[[162 133 153  27 134]
 [ 42 119  45 193  59]
 [ 80 157  78 118  69]] result: 27

[879 424 226  91] result: 226

[  4 -35  49  -4] result: 49

[7 6 4 2] result: 4

[[-893  668 -256 -529  307 -265]
 [-875  578  451  381 -687  473]
 [-667  306 -768  496 -909 -784]] result: 307

[1 0 7 1 1 1] result: 1

[5850 8797 8251 5683 2672 7402 3566] result: 7402

[23 81 78 55 76 81] result: 76
---
array([[-474,  -32,  286,  428,  492,  357,  597],
       [-597, -265,  174,  445,  515,  461,  561],
       [-649, -648,  101,  583,  439,  521,  547]]) gives 174

array([[ 221, -198,  233,  -71,   85,  252],
       [   2,   92,   31,  390, -379,   58],
       [ 339, -118,  537,   62,  -44,  735]]) gives 31

array([[  35,  -39,  -30,  -64,  -55,  -45],
       [ -45,   99,  208,   29,    2, -347],
       [  48,    6, -559, -659,  402,   45]]) gives 208

array([[ 632,  134,  497, -250,   67,  -18,  381],
       [  77, -352,   23, -360,  182,   52,  112],
       [-127,  -49, -204,  167, -209, -250,  -79]]) gives 23

array([[-777,  435,   86, -538,  547,  139,  413],
       [  -7,  -85, -157,  -52, -138, -192, -149],
       [ -46,  -31,   41,  -35,   -7,  104,   41]]) gives -157

array([[ 683, -216,  118,   63, -324,  -36],
       [ 239, -531,  287,   36,    7, -413],
       [-222,   34, -169, -289,  489, -101]]) gives 287

array([[-174,  285, -247, -693,  140, -226],
       [   3,  -42, -200, -264,  194, -118],
       [ -16,   76,  161,   57,  -87,   -4]]) gives -200

array([[  58,  170,   29, -131,   58, -265, -178],
       [-108, -380,  -88,  405, -166,  676,  368],
       [ 305, -284,  107,  376,  186,  779, -487]]) gives -88

array([[-446,  170,  -49,   13,  -61,    5,   46],
       [-395, -151,   30,   -4,   26,  -30,  152],
       [-669,  -35,   31,  -18,   51, -105,  -57]]) gives 30

array([[  34, -175, -358, -615],
       [-127,  164,  588,  555],
       [-179, -135,  -75, -309]]) gives 588
---
[[196, 424, -167, 227, 625, -96, 204],
[561, 376, -157, 97, 581, -41, 78],
[400, 411, -164, 171, 637, -88, 168]] -> -96

[[-65, 4, 31, -468, 358],
[73, -309, -333, 154, -496],
[73, -309, -696, 361, -211]] -> -468

[[126, -35, 491, 323, 179, 485],
[-601, -306, -171, -204, -639, -148],
[-492, -294, -35, -58, -426, -107]] -> 179

[[216, 278, -305, -788, -26, -656],
[365, 493, -623, -599, 435, -672],
[488, 377, 157, -359, 226, -260]] -> -26

[[300, -284, -596, 294],
[43, -5, -35, 98],
[81, -48, -176, 52]] -> -596

[[154, -197, -142, -114, 292],
[168, 92, -124, -176, 583],
[365, -463, -347, -262, 678]] -> -114

[[156, -372, 107, -134, -389],
[-173, -386, -177, 82, -201],
[343, -769, -325, -99, -198]] -> -134

[[260, 354, -675, -184],
[-240, -275, -290, 364],
[182, -160, 111, -124]] -> -675

[[46, 178, 10, 159, -395, 56],
[-20, -161, -265, -47, 295, 90],
[-36, -743, 51, -528, 725, -175]] -> -395

[[203, 69, -288, 167],
[439, -386, 571, -316],
[-447, -408, 237, 295]] -> -288
---
0.045	-0.003	0.107	-0.120
-0.129	-0.093	0.014	-0.097
⇒ -0.120

1.047	1.861	1.151	1.057
1.034	-1.491	1.153	1.121
1.046	-0.635	1.199	1.106
⇒ 1.121

26.008	128.126	53.711	70.995
-8.266	-107.036	-36.702	121.697
⇒ 70.995

0.5	0.7	-0.3	0.5
0.4	0.5	-1.2	0.4
1.3	1.4	-1.2	1.3
⇒ 0.4

-0.378	1.323	1.769	-0.176
-2.010	0.296	0.722	-0.359
⇒ -0.176

0.11	0.10	0.10	0.16
-0.16	0.11	0.14	-0.02
0.01	0.00	0.05	0.04
⇒ -0.02

1.448	-1.362	-1.852	0.360
-0.417	-0.734	0.835	0.955
⇒ 0.360
---
Q:
array([[-0.259, -0.686,  0.435,  1.768, -0.791, -0.486, -0.017],
       [-1.732, -0.098,  0.234, -0.847, -1.293, -0.997, -0.603],
       [-0.088,  1.198,  0.363,  0.264,  0.083,  0.856,  1.238]])
A: 1.238

Q: array([-15.13,  11.25,   3.14, -10.51,  -5.99])
A: 3.14

Q: array([-106.388, -163.197,   36.457,  113.095,   25.308])
A: 36.457

Q: array([-1.970, -1.526,  0.652,  1.239, -0.921, -1.805])
A: 0.652

Q: array([-0.602, -1.349, -1.673,  1.138])
A: -0.602

Q:
array([[ 0.136,  0.239,  0.011,  0.391,  1.322,  2.202, -0.513],
       [ 2.269,  1.989,  0.494,  0.782,  1.856,  1.617,  1.598],
       [-0.511,  0.773, -0.302,  1.686,  1.102, -0.654, -1.326]])
A: 2.202

Q:
array([[ 16.9, -11.0,  14.8, -10.5,  17.0,  21.3,  -0.6],
       [ 14.1, -12.7,   5.4,  -0.8,  14.9,  11.5,   9.9]])
A: 17.0
